The same turns and mirrors carry the whole set onto itself, and each row onto the other rows of its family. Which rows share a family with each named row? Give them in list order.
These 30 rows form 5 families of 6 rows each.
J_328: [-17   1   1   3  -2 -22   3  -6  -6  18 -11   1  -3  -5   6   6  -2   3
   7]
J_151: [-12  -3  -3  -6  20 -19   0   5 -13   6 -24  -7  -6  -6  -2  -1   1   1
 -11]
J_642: [  7   7  -4 -10   9 -22  -5   0   4  16  -9 -14  -3  -2 -10  -8   3  -1
  -4]
J_785: [-14   8  -7  -1   6 -21   3  -5  -1  16 -17   3  -1  -3  12   6  -9   5
   7]
J_974: [ -9   3  -4  -5  19 -20   0   8   8  14  -6  -5  -6 -19   0  -8 -15   1
  -4]
J_729: [  0   6  -9  -5   6 -27  -5   0   0   5 -10 -16   5  -4 -15   0   3   1
  -5]
J_185: [-10  -4  -6  -3  12 -32   2  -1   5  16  -2 -18  -9 -12  -4  -5 -12   6
  -7]
J_527: [-15   4  -3  -2   3 -26   4  -3 -10  16 -14  -1   0   4   2   7  -1   8
   4]
J_947: [ -6  -7   3  -6  14 -28  -1  12   2  11  -1 -12  -6 -12  -4  -6 -15   5
  -6]
J_521: [ -8 -17   1  -6 -10 -18  -6   0   3  10 -15  -4  -3   2  -2  -1  -8  10
  -6]
J_693: [ -4   0   5 -13   3 -20 -11  -9   8  10 -12   4  -8  -8  -5   5 -15  13
   3]
J_313: [-20  -4  -6  -1   2 -27   7  -6  -3  17 -16  -8  -9   3   8   5  -7   9
  -1]
J_638: [  1  -7   5 -10   8 -27 -12 -11   0  11  -9  -1  -1  -7  -3  12 -14   7
   0]
J_889: [ -9  -3   1   4  12 -25   0   7   3   9  -1 -11  -7 -18   1  -9  -7  -2
  -7]
J_410: [-19   1  -1  -4  17 -11   1  -4  -8   8 -23  -5  -6  -9   3   1   0  -3
 -12]
J_71: [-15 -14   2 -14  -5 -12   0   7  -4   8 -15  -2  -2  -1  -1   6 -10   8
  -6]
J_821: [ -4   8 -14  -5   4 -20  -1   3   7  15 -11  -9   6  -7  -5  -7   6  -3
  -1]
J_957: [-12  -9  -1 -11  -6 -13   0   9   9  12 -11   1   1  -6   9  -2  -9   4
  -4]
J_844: [-14  -8   6 -15  -1 -13   2   3   2   9 -15   4  -6   5   7  -1  -4  10
  -9]
J_161: [-12 -14   8  -5  -6  -5  -4   6   3   9 -11  -5   2  -5   1   2 -11   3
  -5]
J_484: [-13  -1  -3  -1  19 -16  -4  -7  -9  11 -29  -9  -6   2  -3  -1  -7   5
  -9]
J_539: [ -9   3  -6  -6  14  -7  -4   3  -6   8 -27   0  -2  -5   3  -6  -4  -3
  -8]
J_284: [ -6  -8   6  -5  14 -22 -15  -9   5  11 -15  -7  -5  -5  -7   3 -20   8
  -7]
J_505: [ -7   8  -4   4   5 -17  -7   0   4   8 -15 -14   7  -6 -11  -2   6  -2
  -5]
J_803: [ -9   7  -3  -1   6 -24   6   1   1  15 -23  -5  -5   3   9   8   3  10
   3]
J_371: [ -1  -7   1 -10  14 -20   3   7  10  17  -4  -9  -8 -17  -5  -3 -11  11
  -5]
J_374: [ -3   5  -4  -4  17 -12   3   4  -9   4 -24  -9 -12  -4  -1  -8  -3   3
  -6]
J_807: [ -3  -5 -10  -1   2 -22  -6   1   0  11 -17 -16  -2  -2 -13 -10   6   2
  -8]
J_199: [  1   1   0 -10   8 -17 -17  -8   9   8 -12   5   2  -9  -3   1 -14   2
  -2]
J_444: [ -3   0   6  -6   9 -22 -13 -14   6   9  -8  -7  -1 -12   0   9 -14  -2
  -5]

Which other rows belong to the same family as J_161? J_328, J_889, J_410, J_505, J_444
Which other rows belong to the same family as J_185? J_521, J_313, J_484, J_284, J_807
Which other rows belong to the same family as J_821? J_785, J_974, J_957, J_539, J_199

The same turns and mirrors carry the whole set onto itself, and each row onto the other rows of its family. Which rows share a family with each named row? Give them in list order.
These 32 rows form 4 families of 8 rows each.
J_375: [-8 11  5  8  4  6  4 -5  4 -1  0]
J_325: [  9   0   9  -4 -10   1  -1  -9   0  18  -4]
J_26: [  4   6   7 -15  -1  11   2  -9   4  11   0]
J_614: [ 7 -3  9 -1 -7 -1 -4 -7 -4 20  3]
J_119: [ 3  5 10 16  4  1  3  1  5 16 -1]
J_33: [ 1 -3 10 15  2 -1  4 -2  5 15 -4]
J_323: [ -1   7  -3 -16  -8  10   0  -3  10   7   5]
J_76: [-6  7 -3  1  1 11  6  2 19  2 -1]
J_768: [-2 -3 -1 15 -4 -2  0  5 12 12  1]
J_980: [-6 13  0  1  6  5  0 -8  3  2  7]
J_224: [-8 10  6  3  6 12  3 -2  5  1  4]
J_887: [  0   4   6 -13   5  13   0 -12   3   8   2]
J_806: [-3 -1  3 13 -9  2  5  5 15  7 -3]
J_21: [  4   6   3 -14   4   8  -2  -9   1  16   4]
J_184: [-8 10 -4  1  4 11  0  4 11  2  5]
J_405: [ -3   0  -3 -16  -9   8   0  -5  12   6   3]
J_891: [11  3  6  1 -5 -5 -1 -6  2 21 -3]
J_714: [  1   0   1  12 -10  -3   2   7  13  14  -1]
J_934: [-6 12  4  1  7  3  9 -5  4  2  0]
J_196: [  6  -9   2  -2 -13   6  -6   0  13  20   2]
J_900: [-2  0  2 11 -7  3  1 11 12 12 -5]
J_347: [ 9 -5 10 -2 -9 -2  2 -8  5 20 -3]
J_348: [-9  5 -4  4  5  8  4  5 16  4  6]
J_929: [-2  1  3 14  6 -5  5 -2  6 13  1]
J_897: [  7  -9   6  -2 -11   4   2   3  12  20  -5]
J_470: [ 8 -6  1 -8 -9  3 -2  1 12 23  2]
J_625: [  9  -7   1  -4 -11  -3  -1  -2  11  20  -2]
J_824: [  4   6  -4 -17  -5  11  -1  -3  10  10   1]
J_298: [  3   4   5 -11   3   7   1 -16   4   9   7]
J_492: [-10   2   0  -2   1  15   3   2  15   1   5]
J_434: [  2   3   3 -15 -12  14  -3  -2  11   9   1]
J_819: [-3 -2  9 17 -1 -1  3 -1  7 11  1]

Which other rows belong to the same family as J_76? J_614, J_119, J_405, J_934, J_196, J_900, J_298
Which other rows belong to the same family as J_26? J_768, J_224, J_184, J_347, J_625, J_824, J_819
Which other rows belong to the same family as J_325? J_375, J_33, J_323, J_887, J_714, J_348, J_470

